One vector is turned by the same rotation once a tick. Each row is the vector after some number of ticks, and that number follows the row.
The counts run from 0 to 977.
[116 113 117 162 123 124  77 131 107 144 137 119 183 103 180 119 128 131
 157 103 125 112 155 111 118  72 112 115 119  76 132 129  86 149] : 163
[101 123 107 156 141  82 118  88  89 160 100 128 180 148 121  88 166 135
 134 136 109 113 169 141 114 120 102 140 132 101 109 126  86 101] : 571
[141  96  38 106 115 108 125 135 107 144  77 114 114 139 108  80 144 137
 108 135  82 118 134 137  93 125 107 150 117 111 121 131 120  86] : 563
[140  97  98 143  88 131 126 145  90 155  83 116 175 142 127  95 117 145
 151 114  97 123 121  97 118  96 112 128 139  60 144 163 109 141] : 483
[180  97  63 116 121 100 103 151  90  99 108 132 151 111 146  94 140 156
 133  97  99 104 141 119 129 117 109 133 104  96 111 115 108  91] : 247
[165 150  55 150 139 136 122  94 119 107 117 148 139 120 177  80 152 147
 153 126  93 135 122 116 144 121 136 122  68 132 132 142 130 137] : 265
[190 142  41 117 113 121 154 118  85 116 100 142 146 127 138  73 126 127
 117 116  81 117 121 124 113 117 113 142  94 131 136 157 129 123] : 130
[107 101  76 146 151  83  93  99 101 128 128 138 161 114 146  85 162 122
 111 118 107 106 172 145 106 128 108 154 110 110 110 105  95  82] : 566
[179 148  81 134 128 116 155 126  94 162  79 148 152 145  98  95 135 131
 130 127  82  95 142 117 107 125 112 132  74 143 112 141 136 116] : 818
[109 122  89 174 145 160  93  82 129 156 131 150 141 107 169 102 124  92
 128 114  98 119 153 118 110 116 152 156  60 115 148 132 119 141] : 539
[ 97 112 100 149 115 120 125 103 103 185 105 133 150 144 144  63 125 103
 124 153  97 141 131 125  80 132 155 152  92  99 126 133  87 147] : 808
[131 139 112 166 144 107  88 103 104 136 129 126 187 119 180 102 162 144
 175 133 120 116 164 130 141  86 107  96 106 113 122 115  80 151] : 391
[158  90  70 132 122 166  93 149 127 144  88 138 110 128 134 100 136 167
 161 114  88 139 112  88  99 117 149 120  90  90 140 102 125 135] : 421
[176 121  95 133  97  98 102 152  98 120  85 130 169 130 127  92 126 164
 163 100  96  98 138 107 137 117 115 120  82  79  95 139 114 109] : 935
[ 80 100  77 168 139 146  79  97 150 161 109 118 120 109 157 120 150 120
 133 129  87 108 168 132 102 114 113 135  83 113 133 112 123 107] : 973
[159 144  57 147 139 142 104 104 120 118 134 128 143  92 185  97 136 121
 149 120  99 126 128 128 144  89 121 123  76 130 152 142 119 149] : 82
[131 117  82 149 127 126 152 105  87 162  97 150 160 139 115  87 114  92
  99 107  88 112 148 111  81 130 130 172  96 115 125 139 120 101] : 178
[125 151  55 142 109 140 142  94 122 168  80 101 135 129 142  85 133 110
 140 165  79 121 133 141 122 107 111 124  93 138 140 163 125 141] : 80
[118 105  67 159 144 147  59 105 148 126 121 126 121  97 178 117 154 142
 159 118  99 118 151 118 119 108 128 120  73 110 146 102 124 121] : 972
[188 132  97 140 138 131 128 140  74 136  92 167 172 145 107  85 142 162
 155 106 100 127 118  78 105 117 137 118 108 112 113 116 118 139] : 184
[126  99  90 145  91 129 118 134 109 166  75 100 160 124 104 125 118 133
 135 101  92  92 155 108 106 101  87 139 121  88 129 154 128 103] : 478
[136 144  47 150 114 151 143  96 114 156  90 109 136 121 133  92 127  91
 125 126  74 125 127 124 110 101  97 141 110 134 161 175 137 129] : 402
[108 146  66 161 125 126 145  71 116 171  89 131 136 143 142  69 142 113
 137 164  78 139 131 141 108 130 122 144  94 127 139 156 115 134] : 263
[ 85 118 132 186 129 135  88  93 119 178 107 119 177 128 168 112 142 120
 163 130 113 122 163 114 114  97 120 122 107  96 133 132  96 150] : 347
[164 147  89 148 123 125 120 112 107 130  94 126 171 139 159  89 153 164
 184 137 107 133 116 109 155  99 119  97 104 104 125 159 101 166] : 895
[170 131  75 136 133 121 102 122 117 113 133 152 142 107 182  75 129 128
 145 132 101 115 125 128 121 118 152 126  43 115 120 124 107 151] : 310
[156 100  95 160 143 167  95 135 101 134 111 155 144 129 142 105 150 162
 165 105 105 139 114  65 103  97 155 116 113  89 147  95 112 154] : 417
[154 120  65 156 109 172 126 110 128 139  88 142 135 121 149  85 120 134
 156 111  83 135 113  92 136 116 148 130  75  93 158 169 149 144] : 537
[155 148  92 140 130 120 141 133  86 185  81 125 153 160 103  93 145 137
 138 150  97 115 131 114  80  96  95 112 132 146 121 108 101 149] : 4
[105 116  50 147 144 113  97 104 130 146 120 110 121 107 157 102 167 115
 120 139  92 106 165 154 100 103  92 135 110 140 137 104 108  94] : 517
[151 133  61 146 107 154 119 117 107 127 105 115 148 118 169  86 128 142
 160 128 102 149 103 112 141  84 120 105 126  92 169 173 122 167] : 716
